(in the rows, 128 means zero)
The same turns and mirrors carry the whole set onto itself and the rows of a family onto each other. Which other rows belong to the same family as each row named below? List them in the order they appear above.
These 20 rows form 4 families of 5 rows each.
k_970: [123 127 105  84 147 161 141 110]
k_121: [128 129  98  85 140 164 149 115]
k_420: [119 130 107  87 152 158 141 104]
k_571: [181 121 135 147 128 135 172 142]
k_614: [131 120 130 144 125  84 143  93]
k_674: [127 129  97  83 153 158 139 122]
k_274: [124 136 137 133 121 170 134 161]
k_32: [126 143 139 132 127 170 129 161]
k_572: [140 127 106  98 160  91 107 129]
k_8: [130 117 135 148 126  80 149 106]
k_145: [128 123 137 150 127  81 153 111]
k_996: [143 129 106 102 165  89 113 131]
k_595: [179 114 131 153 127 132 167 143]
k_333: [183 116 124 159 130 126 160 141]
k_171: [178 122 137 161 125 132 155 146]
k_34: [120 135 132 138 124 176 142 149]
k_233: [120 136 131 145 117 164 139 160]
k_240: [144 118 134 142 124  81 152 100]
k_839: [128 133 109  97 151  86 111 126]
k_374: [138 135 104  95 149  97 103 132]

Same family as k_145: k_420, k_571, k_32, k_996
Same family as k_233: k_121, k_614, k_333, k_374
Same family as k_839: k_674, k_171, k_34, k_240

The same turns and mirrors carry the whole set onto itself and the rows of a family onto each other. Which other rows belong to the same family as each row named below? List them in the order they appear above.
These 32 rows form 4 families of 8 rows each.
k_698: [157 126 114 146 119 112 113  82 119 109 154 176 109 112 126  97 103 101
 108 124  94]
k_909: [139 121 126 117 146 124 126  76 154  92  99 106 110 154 133 100 134 124
 170 104 117]
k_791: [132 128 133 134 121 130 139 171 111 151 153 170 139 103 121 144 131 112
  79 159 134]
k_884: [138 143 126 102  93 133 183  98 147 101 146 141 104 130 118 126 162  76
 134 132 122]
k_590: [121 141 138 117 157 153 162 165 142 140 105 123 138 146 134 139 158 121
 172 145 149]
k_758: [149 125 131 137 137 111 152 178  86 138 143 170 147 122 120 156 123 125
 104 144 125]
k_947: [155 107 141 136 167 124  98 138 133 135 100 147 146 119 129  70 101 152
 122 128 120]
k_486: [115 132 172 131 157 142 156 160 163 129 105 105 146 149 144 140 143 126
 143 154 127]
k_749: [148 136 125 130 119 114 114 123 124 157 141 155 162  93 102 114 170 117
 159 100 113]
k_600: [117 143 117 112  99 131 166 111 135 107 153 131 103 140 124 174 167  87
 125 136 129]
k_961: [113 125 145 104 147 144 153 166 146 135  99  99 139 145 129 146 161 134
 141 140 158]
k_235: [120 120 123 132 137 134 150 117 125  80 103 131  95 129 132 141  95  86
  83 166 146]
k_466: [145 141 145 132 127 112 117 120 120 154 163 146 153 121 103 121 169 142
 170 104 121]
k_436: [136 120 121 142 174 125  91 130 115 137 108 119 141 132 121  79  86 141
 113 141 130]
k_186: [129 122 141 119 159 113 114  71 165  94 112 119 133 136 134  90 132 121
 169 122 133]
k_184: [146 106 123 136 108 103 106  82 117 105 148 149 113 104 124 101 105 109
  81 117 106]
k_173: [123 126 127 113 131 143 110  72 182 103 109 109 102 137 133  90 144 115
 143 119 124]
k_416: [145 125 116 129 122 121  95  69 119 120 155 164  98 109 128 104 120  87
 109 107 112]
k_478: [144 118 137 117 128 137 139 104 133 164 136 159 158 127 111 128 167 136
 170  96 106]
k_376: [120 123 145 124 143 136 176 177 135 126  98 103 152 139 132 131 140 138
 145 153 146]
k_887: [130 125 138 112  91 132 179 115 139 109 145 149 110 114 140 158 174  85
 142 120 128]
k_268: [146 127 138 121 128 124 120 128 130 167 152 138 155 117 128  95 166 139
 170  96 113]
k_381: [131 158 121 106  93 119 174 117 142 101 142 157  96 127 141 140 169  87
 132 118 139]
k_170: [152 120 125 117 118 130 143 156  92 159 155 166 138 100 120 148 112 125
  92 142 143]
k_130: [157 117  86 119 109 112 107  88 105 113 147 174 103 111 111 105 124 114
 102 110 119]
k_585: [139 125 118 134 107 143 155 176  94 152 142 151 119 115 124 149 130 109
  84 139 122]
k_789: [130 104 132 151 172 123  85 149 110 143 108 128 146 121 140 114 101 154
 118 129 134]
k_751: [140  92 137 144 173 134  91 130 122 141 111 120 152 130 115 104  97 147
 116 145 113]
k_495: [125 108 114 119 139 143 149 130 147  88  89 130  95 135 152 123  97  95
  80 159 130]
k_770: [128 133 121 133 139 117 124 146 135  76 115 120  90 134 142 118  99 104
  76 167 142]
k_328: [115 127 134 136 147 127 128  89 162  89 100 100 113 147 139  89 149 100
 162 119 117]
k_35: [120 111 136 124 145 142 155 123 134  89 113 114  88 156 156 125  92 111
  92 162 143]

Same family as k_789: k_884, k_590, k_749, k_186, k_184, k_585, k_35
Same family as k_961: k_698, k_909, k_791, k_466, k_381, k_751, k_495
Same family as k_770: k_758, k_947, k_486, k_600, k_173, k_478, k_130

The same turns and mirrors carry the whole set onto itself and the rows of a family onto each other. Which other rows belong to the same family as each row named below? List them in the order they appear above.
These 32 rows form 4 families of 8 rows each.
k_218: [133 116 136 135 136 159 142 170 135 104  97 127 135 118 146 112 142  92
 117 119 166 158 167  96 140  88 136 107]
k_111: [ 71 119 114 148 128 175  95 154 133 133 100 110 161 148 158  98 113 141
 113 137  97 102 127 135 146 112 144  92]
k_135: [106 142 139 150 108  97 131 103 129 158 131 114 121 156 136 133 121 150
 117 151  71  91  98 167 129 167 122 146]
k_685: [ 96 133 100 139 110 125 128 131 115 145 130 139 145 143 163 112  90 125
 134  88 142  92 132 103 132 159 139 164]
k_848: [145  98 137 172  76 168 139 149 112 150 101 106 117 138 121 141 130 110
 128 103 108 150 113 135 134 107 172 143]
k_840: [165 147 141 142 120  83 185 117 132 137 125 133 104 133 126 149 152 110
 139 123 151 147 147 119 129 138 115 153]
k_908: [104 136 100 142 111 121 147 138 111 149 119 123 142 135 147 114  99 125
 124  78 150  97 125 101 126 168 141 161]
k_86: [119 141 145 147 105  92 124 115 122 157 139 103 114 156 127 137 134 156
 109 137  74 100 104 181 134 153 130 141]
k_182: [ 95 159 137 113 171  88 133 124 151 111 128 134 139 136 160 104 132 131
 106 169 127  99 151 128 134 147  86 110]
k_241: [140 112 168 139 133 119 141 121 146 120 111 107 100 143 119 148 175 127
 101 186  97 159 139 156 140  96 112 103]
k_683: [ 94 171 138 103 164  86 133 118 138 121 126 145 132 137 154 108 126 137
 108 155 113  89 138 124 127 138  90 111]
k_493: [ 95 103 133 136 125 161  85 151 134 131 100  93 148 128 152  88 116 148
 102 143  85 102 127 150 144 104 140  90]
k_942: [117 134 147 151 104 102 120 116 118 168 121  96 114 159 117 124 122 144
 121 145  67 106  94 173 141 152 132 145]
k_657: [144 111 160 146 128 130 146 143 148 127 104 114  98 132 118 139 183 118
 109 192  93 151 143 143 127  98 124  96]
k_740: [134 122 174 144 135 134 125 134 153 112 107 117 115 138 135 132 163 116
 110 192  86 152 139 161 143  86 117  91]
k_535: [168 138 161 138 117  81 179 119 132 126 127 131  95 126 124 148 149 101
 122 133 139 147 137 128 122 142 114 161]
k_23: [153 147 149 141 107  93 171 128 122 139 128 135 105 127 123 163 152  99
 135 113 149 139 137 117 127 144 117 172]
k_195: [121 124 128 133 143 154 152 157 145  92 107 144 143 114 164 120 141  97
 113 125 169 143 170  90 127 102 126 107]
k_96: [112 113 133 134 151 171 135 163 126 115 103 130 144 111 152 120 139  85
 122 124 164 150 157  90 134  91 136 123]
k_619: [ 99 145 106 146 112 137 131 152 119 142 117 134 157 130 163  97  87 115
 133  84 138  91 126 106 128 158 146 150]
k_5: [143  92 127 178  87 171 145 135 109 143 104 100 102 150 123 139 124 123
 119 104 113 140 119 148 140 110 161 158]
k_297: [146  86 135 183  82 171 139 154 125 140 101  94 123 136 128 137 135 104
 128 116 124 160 125 138 142 117 168 142]
k_833: [107 161 131 103 156  81 136 130 143 122 121 144 142 130 161 108 136 125
 114 172 136  97 156 109 120 132  92 107]
k_995: [144 155 140 149 122  95 187 122 129 130 128 146 109 144 130 158 147  93
 132 128 151 146 136 113 124 150 117 162]
k_645: [120 116 130 139 141 165 149 160 143 103  89 138 143 116 156 110 127  85
 126 134 161 148 160  82 135 100 127 112]
k_510: [ 98 166 148 107 159  85 128 138 156 118 124 141 154 123 159 105 138 120
 115 167 123 110 145 116 128 144  97  95]
k_632: [143 123 173 145 135 131 145 142 149 115  98 101 111 130 119 134 171 116
 100 182  95 157 131 160 136  95 118  89]
k_732: [ 87 109 126 144 138 162 101 145 142 121 100 106 153 147 159  82 111 142
  99 157  87 112 127 146 141 109 140  80]
k_487: [133  95 142 181  90 174 135 145 121 138 107  96 116 143 120 137 126 117
 121  98 100 151 107 154 148 122 166 145]
k_897: [ 73 109 133 142 126 173  87 156 133 123 103 108 153 141 155  96 110 132
  95 147  85 103 116 144 139 116 142  99]
k_867: [ 95 147 114 140 117 128 126 130 118 134 125 126 159 142 165 104  79 125
 126  79 145  97 120 121 141 155 132 157]
k_199: [127 144 142 151  94  84 137 110 138 146 125 111 112 161 131 124 123 157
 112 146  72  99 107 172 135 164 121 131]

Same family as k_86: k_685, k_848, k_840, k_182, k_645, k_632, k_897
Same family as k_657: k_493, k_96, k_5, k_995, k_510, k_867, k_199
Same family as k_195: k_111, k_908, k_683, k_942, k_740, k_535, k_297

